One turning vector, and how many steps it has turned:
The counts run from 0 to 193.
| -41 | -33 |  15 | -39 | -35 |  -2 | -31 |  16 | -20 | -45 |   2 | -53 | -45 |  29 |  45 |  29 |  -8 | -36 |  -2 |  70 |  31 |   6 |  -6 |  11 |  43 | -39 |   8 | -18 |   7 |  37 |  27 |   1 | -41 |  14 |  45 |  -7 | -17 | -31 |  18 |  25 |  59 |  -1 | -11 | -33 | -12 | -16 |  47 | -58 | -16 |  29 |   5 | -14 | -46 | -58 |  -2 | -13 | -11 |  -4 | -37 |  37 |  22 |  43 | -36 |  32 |  10 |  61 |   7 |  27 | -47 |  34 | -39 | -18 |  33 |  15 |  10 |
142
|  -6 |   4 |  54 |  -3 | -19 |   4 |   7 |  10 |  -2 | -33 |  29 | -14 | -47 | -19 |  24 |  28 | -13 | -24 |  14 |  74 |  -6 |   9 | -30 |   4 |  52 | -25 |   5 |  -5 |  -1 |  53 |  41 | -22 | -25 |   4 |  74 |   1 | -48 | -33 |   6 |  21 |  62 | -19 |  15 | -38 | -30 |  10 |  29 | -44 | -31 |  50 |  21 | -41 |  -6 | -80 |  22 | -22 |  -2 |  16 | -27 |  58 |  23 |  25 | -35 |  37 |  26 |  73 | -17 |  18 | -43 |   7 |  -9 | -25 |  29 |  -6 | -19 |
47
| -13 | -16 |   7 | -17 |  -5 |  25 | -25 |  19 | -11 | -28 |   6 | -24 | -64 |  43 |  26 |   8 |  -9 | -53 |  -3 |  68 |  27 |  12 | -17 |  16 |  40 | -29 |  -2 | -16 |  -3 |  67 |  29 | -16 | -32 | -14 |  63 | -22 | -14 | -32 |  26 |  28 |  47 |   9 |  -1 | -22 |  -3 |  -7 |  49 | -51 |  -5 |  27 | -14 | -56 | -11 | -91 | -13 |   2 |  -9 |  -7 | -38 |  56 |  21 |  30 |  -8 |  14 |  39 |  62 |  19 |   8 | -66 |  21 | -13 | -28 |  26 |  10 | -14 |
149
| -40 | -19 |  58 | -21 | -24 |  10 | -17 |  36 | -45 | -42 |  -6 | -19 | -45 |  -2 |  39 |  41 | -19 | -24 |  15 |  30 |   7 |  21 | -19 | -21 |  45 | -36 | -41 | -13 | -11 |  62 |  39 | -16 | -39 |  -5 |  40 | -16 | -22 | -18 |   8 |  25 |  69 |  -6 |  10 | -43 | -18 |  -8 |  52 | -75 | -20 |  36 |  -1 | -32 | -22 | -54 | -28 |  -4 |   8 |  -2 | -23 |  37 |   6 |  22 | -46 |  27 |   2 |  67 |  14 |  22 | -54 |  48 |  21 |  -4 |  38 |   8 |   2 |
133
|  -2 | -33 |  23 | -25 | -41 |  -2 | -32 |  19 | -46 | -30 |  25 | -18 | -35 |  -2 |  10 |  20 | -17 | -55 |  -8 |  78 |  11 |  15 |  22 |  11 |  25 | -16 |  -7 | -12 |  22 |  60 |  66 |   6 | -26 | -18 |  56 | -26 | -14 | -13 |  -7 |  39 |  68 |   7 | -21 | -44 |   4 |   8 |  50 | -31 | -31 |  37 | -12 | -20 | -13 | -46 |   8 | -27 |   2 |   6 | -28 |  63 |  22 |  10 | -30 |  60 |   1 |  82 |  18 |   2 | -58 |  17 |  -3 | -19 |  22 | -19 | -14 |
165
|   8 | -14 |  28 | -29 | -28 |   1 | -10 |  17 | -39 | -27 |  23 | -19 | -32 |  -1 |   0 |  43 |   8 | -28 |  -1 |  99 |  22 |   9 |  21 |  -5 |  40 | -23 | -10 | -26 |  28 |  65 |  53 |  -4 | -17 | -24 |  58 | -17 | -45 | -11 |   5 |  25 |  58 |  12 | -18 | -28 |  -7 |  20 |  48 | -31 | -28 |  39 |  21 | -28 |  -6 | -49 |  32 | -25 | -16 |  18 | -20 |  50 |  27 |  18 | -30 |  58 |   0 |  89 |   3 |   6 | -64 |  13 | -13 | -17 |  25 | -10 |   4 |
168
|  -6 | -24 |  17 | -36 | -26 |   7 | -40 |  18 | -53 | -31 |  25 | -16 | -26 |   9 |  18 |  25 | -19 | -56 |   1 |  78 |   3 |  16 |  12 |   8 |  20 | -24 | -12 | -20 |  26 |  61 |  56 |  11 | -24 | -19 |  66 | -23 | -13 | -14 | -15 |  32 |  65 |   8 | -23 | -37 |   3 |   1 |  46 | -39 | -30 |  32 |  -5 | -13 |  -8 | -47 |   9 | -17 |   3 |   7 | -28 |  58 |  12 |  21 | -30 |  61 |   2 |  83 |  21 |  19 | -51 |  21 |  -8 | -21 |  25 | -18 | -10 |
33
| -31 | -39 |  47 | -13 | -25 |   0 | -12 |  29 |  -6 | -38 |  22 | -16 | -49 |   0 |  41 |  34 | -49 | -45 |   0 |  65 |   4 |   8 |  14 |  -1 |  46 | -42 |   4 | -14 |  -3 |  45 |  57 |  -6 | -46 | -12 |  67 |   1 |  -7 | -19 |  16 |  20 |  45 |  -6 |   6 | -37 | -21 |  17 |  46 | -60 |  -2 |  48 |  32 |  -8 | -13 | -46 |  -1 | -35 |   7 | -12 | -37 |  48 |  24 |  -3 | -49 |  28 |  22 |  45 |  11 | -28 | -69 |  -9 |   0 | -33 |  27 | -19 | -15 |
187
| -15 | -15 |  15 | -16 |  -7 |   0 | -15 |  16 |   3 | -24 |  26 | -43 | -51 |  35 |  32 |   7 |  14 | -45 | -32 |  82 |  26 |  16 | -23 |   3 |  40 | -25 | -10 | -14 |  -5 |  78 |  30 | -16 | -33 |   5 |  60 | -45 | -19 | -31 |  34 |  18 |  55 |   4 |  18 | -38 |  -7 |   7 |  34 | -48 | -11 |  28 |  -2 | -25 | -19 | -80 |  -4 |  -9 |  -9 |  -9 | -27 |  33 |  23 |  32 |  -6 |  21 |  24 |  75 |  12 |  13 | -66 |   8 |  -7 |  -5 |  37 |  27 | -17 |
152
| -18 | -15 |  40 | -16 | -24 |  -7 |  -1 |  28 | -12 | -34 |   8 | -32 | -49 |  -8 |  30 |  39 | -15 | -27 |   5 |  62 |  33 |  14 |  11 | -10 |  62 | -37 | -11 | -18 |   1 |  49 |  37 | -12 | -58 | -26 |  49 |  13 | -34 | -23 |  31 |  30 |  53 |  -4 |   8 | -29 | -27 |  14 |  50 | -61 |   0 |  41 |  26 | -28 |   1 | -52 |  -7 | -33 |  -7 |   6 | -41 |  41 |  26 | -13 | -43 |  15 |  19 |  59 |  -1 | -31 | -76 |   2 |   6 | -18 |  29 | -17 |   7 |
190
| -31 | -40 |  46 |  -6 | -36 | -20 |  -9 |  22 |   7 | -37 |  22 | -27 | -62 | -11 |  37 |  23 | -40 | -38 |   4 |  71 |  14 |  11 |   2 |   9 |  53 | -34 |  21 |  -4 |   2 |  34 |  48 | -17 | -45 |   6 |  57 |   4 | -30 | -25 |  25 |  27 |  52 | -18 |  13 | -41 | -26 |  13 |  40 | -48 | -16 |  53 |  22 | -18 | -22 | -58 |   6 | -41 |   2 |  -3 | -38 |  50 |  34 |   9 | -48 |  24 |   6 |  56 | -13 | -17 | -59 |  -2 | -13 | -25 |  19 | -14 |  -9 |
185
|  -3 | -26 |  45 | -14 | -19 |  22 | -17 |  23 | -37 | -26 |  12 |   4 | -53 |   5 | -11 |  41 | -25 | -34 |   9 |  77 |   3 |  -1 |   9 |   7 |  34 | -17 |  -5 | -20 |  15 |  74 |  51 | -23 |   3 | -26 |  66 | -29 | -25 | -15 |   8 |  19 |  41 |  12 | -19 | -23 |  -3 |  25 |  53 | -32 | -21 |  47 |  10 | -54 |  -5 | -67 |  24 | -14 | -17 |  -5 | -14 |  61 |  31 |  28 | -23 |  47 |   5 |  74 |  15 |   0 | -53 |  16 |  -8 | -28 |  16 |  -1 |  -8 |
171
|  -5 | -22 |  35 | -22 | -17 |  11 | -22 |  15 | -17 | -25 |  22 | -23 | -45 |  15 |  -1 |  34 | -10 | -29 |   5 |  92 |  14 | -11 |  -6 |   8 |  34 | -23 |  -7 | -15 |  16 |  74 |  45 | -22 |   5 |  -7 |  71 | -40 | -23 | -20 |  11 |   9 |  47 |  11 |   1 | -23 |  -8 |  28 |  42 | -34 | -15 |  51 |  22 | -36 | -23 | -72 |  38 | -12 | -31 |  -4 | -14 |  45 |  38 |  40 | -22 |  55 |  -3 |  79 |   7 |  11 | -50 |  17 | -13 | -22 |  17 |   8 | -12 |
40
| -18 | -22 |  12 | -13 | -14 |  19 | -14 |  26 |  -3 | -26 |  16 | -39 | -74 |  47 |  35 |  19 |   2 | -40 | -26 |  86 |  34 |  13 |  -5 |  -1 |  49 | -23 |   9 | -28 |   4 |  69 |  20 | -17 | -39 |  -9 |  50 | -26 | -28 | -35 |  41 |  20 |  38 |   5 | -11 | -13 | -13 |  14 |  42 | -50 |   1 |  21 |  13 | -36 | -18 | -83 |  -4 | -15 | -14 | -17 | -38 |  30 |  21 |  28 |  -5 |  11 |  20 |  64 |  20 |  -7 | -72 |   1 | -19 | -10 |  20 |  15 |   0 |
83
| -12 | -26 |  14 | -16 | -23 |  -1 | -32 |  12 | -23 | -25 |  20 |  -7 | -59 |  14 |  16 |  15 | -14 | -64 | -16 |  82 |  -3 |  21 |  -4 |   6 |  15 | -16 |   4 |  -7 |  18 |  69 |  59 |   3 | -31 | -17 |  63 | -41 | -36 |  -2 | -14 |  18 |  50 | -11 | -18 | -42 |  -2 |  29 |  36 | -39 | -37 |  25 |  -3 | -10 | -10 | -58 |  -8 | -25 |  11 |  -9 | -22 |  55 |   7 |  17 | -20 |  33 |  -1 |  87 |   8 |  30 | -66 |  -2 |  -2 |  -1 |  14 | -13 | -27 |
161
| -10 | -22 |  41 | -16 | -24 |   0 | -10 |  16 | -19 | -28 |  24 | -27 | -39 |   2 |   4 |  28 |  -3 | -21 |  -2 |  88 |  14 |  -2 | -12 |  11 |  45 | -20 | -14 | -10 |  11 |  67 |  42 | -25 |   3 |   1 |  65 | -36 | -22 | -26 |  23 |  16 |  54 |   7 |  15 | -30 |  -9 |  13 |  40 | -30 | -20 |  52 |  13 | -39 | -21 | -72 |  41 | -18 | -32 |   5 | -14 |  44 |  41 |  44 | -17 |  53 |   2 |  81 |  -1 |   3 | -44 |  24 | -13 | -21 |  24 |  12 | -12 |
41
| -16 | -19 |  76 |   3 | -24 |  19 |  -1 |  34 | -22 | -35 |  35 |   1 | -38 |  -7 |  22 |  33 | -37 | -24 |   4 |  68 | -15 |   3 | -10 |   0 |  46 | -20 |  -6 | -12 |  -2 |  66 |  53 | -27 |  -5 |   7 |  67 | -22 | -13 | -25 |  14 |  14 |  53 |  -6 |   6 | -41 | -20 |  10 |  43 | -39 | -24 |  58 |  15 | -35 | -17 | -65 |  28 | -17 |   3 |  -6 | -17 |  56 |  25 |  31 | -36 |  58 |  19 |  65 |  14 |   3 | -36 |  14 |   0 | -33 |  32 |   0 | -18 |
176
| -14 | -33 |   7 | -26 | -22 |  -3 | -41 |  12 | -31 | -25 |  21 | -25 | -57 |  20 |  27 |  14 |  -8 | -62 | -16 |  83 |   9 |  20 |  -8 |   6 |  12 | -18 |  -8 |  -9 |  21 |  74 |  48 |  10 | -35 |  -8 |  61 | -50 | -27 | -10 | -13 |  17 |  55 |  -9 | -12 | -41 |  -3 |  26 |  30 | -44 | -35 |  22 |  -1 |  -2 | -21 | -59 |  -8 | -22 |   5 | -13 | -20 |  47 |   4 |  27 | -22 |  34 | -14 |  88 |   2 |  33 | -61 |   8 |  -3 |   5 |  13 | -10 | -23 |
29
|   3 |  -9 |  25 |  -8 | -15 |  23 | -21 |  28 | -27 | -23 |  29 |  -8 | -68 |  23 |  41 |  19 |  -7 | -59 | -24 |  74 |  -3 |  34 |  -9 | -14 |  25 |  -8 |  -7 | -20 |  16 |  81 |  41 |   2 | -46 | -14 |  55 | -35 | -43 | -22 |  -8 |  25 |  53 | -17 | -15 | -26 | -15 |  30 |  27 | -54 | -32 |   8 |   1 | -21 |  -2 | -67 | -20 | -22 |  22 | -12 | -28 |  44 | -14 |  23 | -13 |  24 |  11 |  87 |  18 |  19 | -60 |  -4 |   6 |   1 |  22 | -10 | -19 |
92
|   0 |   4 |  15 | -14 | -22 | -10 | -12 |   9 | -17 | -22 |  24 | -28 | -55 |   5 |  32 |  13 |  20 | -56 | -21 |  81 |  12 |  30 | -19 |  -2 |  42 | -18 |  -3 |  -7 |  12 |  68 |  40 |   4 | -47 | -12 |  55 | -28 | -56 | -22 |   6 |  25 |  68 | -14 |  -2 | -46 | -13 |  10 |  31 | -43 | -42 |  14 |  -7 | -19 |  -3 | -70 | -13 | -19 |  12 |   7 | -28 |  52 |   5 |  16 | -19 |  27 |  16 |  91 |  -1 |  34 | -67 |   6 |  -5 |   1 |  31 |  -9 | -21 |
158
| -39 | -18 |  31 | -30 | -33 |   6 | -22 |  20 | -31 | -46 | -17 | -30 | -64 |   7 |  40 |  41 |  -6 | -22 |  16 |  47 |  17 |  17 | -25 | -14 |  42 | -31 |  -4 | -10 |   5 |  44 |  20 | -10 | -43 |   2 |  38 |  -5 | -48 | -23 |   5 |  21 |  58 | -15 |  -8 | -35 | -26 |  -9 |  53 | -64 | -32 |  25 |   1 | -36 | -33 | -63 | -26 | -14 |  -3 |  -5 | -29 |  33 |   7 |  40 | -38 |  14 |  -6 |  77 |  -8 |  42 | -49 |  43 | -22 |   0 |  22 |   5 |  11 |
137
| -25 | -34 |  41 | -11 | -36 | -22 | -12 |  16 |   3 | -37 |  21 | -24 | -47 | -22 |  35 |  16 | -39 | -46 |   5 |  66 |   2 |  11 |   0 |  15 |  48 | -32 |  11 |   3 |  -1 |  38 |  54 |  -5 | -42 |   1 |  69 |   4 | -20 | -22 |  10 |  29 |  60 | -19 |  17 | -51 | -20 |   7 |  39 | -46 | -19 |  55 |  16 | -18 | -17 | -56 |   1 | -36 |   4 |   2 | -38 |  60 |  33 |  -1 | -50 |  27 |  14 |  56 | -10 | -14 | -56 |   2 |  -3 | -29 |  23 | -18 | -18 |
53
| -39 | -22 |  27 | -28 | -31 |  22 | -20 |  34 | -19 | -41 |  16 | -39 | -45 |  48 |  55 |  36 | -18 | -29 | -17 |  75 |  25 |  13 |   6 |  -4 |  42 | -38 |  14 | -29 |  15 |  47 |  34 |  -3 | -46 |   5 |  50 |  -5 | -17 | -28 |  24 |  12 |  44 |   2 | -31 | -17 | -13 |  -5 |  52 | -59 |  -3 |  24 |  30 | -10 | -37 | -52 |   1 | -15 |  -1 | -15 | -39 |  30 |  19 |  35 | -39 |  32 |  19 |  54 |  24 |  15 | -57 |  11 | -41 | -24 |  35 |   6 |  13 |
77
| -34 | -27 |  15 | -36 | -33 |   9 | -34 |  20 | -24 | -41 |   6 | -43 | -41 |  28 |  44 |  22 | -16 | -38 |   1 |  64 |  34 |  10 |  -6 |  17 |  41 | -41 |   2 | -21 |   6 |  42 |  29 |  -2 | -41 |  10 |  49 |  -1 |  -6 | -34 |  14 |  33 |  59 |   5 | -11 | -29 |  -5 | -26 |  53 | -57 | -13 |  33 |  -2 | -26 | -38 | -62 |  -6 | -10 |  -4 |   4 | -46 |  48 |  19 |  37 | -36 |  34 |  17 |  60 |  20 |  21 | -48 |  39 | -32 | -30 |  35 |   9 |   7 |
143
|  -6 | -35 |  18 | -21 | -44 | -17 | -27 |  12 | -39 | -30 |  29 | -26 | -44 |  -7 |  12 |  14 | -11 | -57 |  -8 |  79 |  14 |  15 |  16 |  12 |  37 | -14 |  -2 |  -9 |  24 |  55 |  55 |   7 | -28 | -12 |  50 | -29 | -28 | -16 |   6 |  38 |  68 |   3 | -12 | -48 |   3 |   7 |  45 | -26 | -34 |  32 | -13 | -14 | -12 | -43 |  10 | -32 |   2 |  12 | -33 |  61 |  22 |  12 | -25 |  52 |  -7 |  89 |   3 |  10 | -58 |  18 |  -9 | -11 |  18 | -15 | -10 |
164
| -33 | -41 |  43 | -20 | -15 |   3 | -22 |  30 | -28 | -33 | -12 | -20 | -62 |  -4 |  15 |  38 | -35 | -34 |  23 |  36 |  20 |   9 |  -7 | -14 |  42 | -38 | -39 |  -9 |  -8 |  69 |  42 | -19 | -40 | -22 |  51 | -29 | -15 | -16 |  13 |  23 |  55 |   6 |  24 | -32 | -15 |  11 |  58 | -72 |  -7 |  44 |   5 | -44 | -12 | -63 | -27 | -13 | -15 | -11 | -27 |  43 |  17 |   1 | -32 |   4 |  -5 |  61 |   6 | -21 | -71 |  30 |  31 | -12 |  10 |  -5 |  -5 |
128
|  -4 | -24 |  49 | -14 | -18 |  17 |  -9 |  25 | -26 | -26 |  15 |  -3 | -51 |   9 |  -4 |  45 | -21 | -25 |   0 |  87 |   2 |  -4 |   2 |  -2 |  33 | -16 | -10 | -14 |  11 |  76 |  53 | -27 |   5 | -17 |  64 | -40 | -31 | -12 |  12 |   8 |  42 |   9 |  -5 | -27 |  -4 |  33 |  49 | -30 | -20 |  49 |  22 | -47 | -16 | -66 |  36 | -14 | -24 | -10 |  -9 |  48 |  36 |  34 | -21 |  51 |  -3 |  75 |   8 |   6 | -56 |  12 |  -5 | -18 |  15 |  -3 | -12 |
172
| -18 | -18 |  12 | -16 |   3 |  27 | -27 |  17 |  -7 | -24 |  15 | -23 | -61 |  49 |  29 |  13 | -12 | -55 | -11 |  73 |  19 |  10 | -19 |  11 |  32 | -27 |  -9 | -17 |  -5 |  78 |  37 | -16 | -28 | -11 |  68 | -35 | -10 | -26 |  20 |  15 |  42 |  12 |  -1 | -22 |   4 |   7 |  47 | -51 |  -1 |  26 |  -2 | -45 | -15 | -93 | -13 |  -1 |  -5 | -20 | -28 |  48 |  21 |  34 |  -8 |  17 |  33 |  61 |  26 |  13 | -68 |  11 |  -7 | -28 |  24 |  12 | -21 |
150
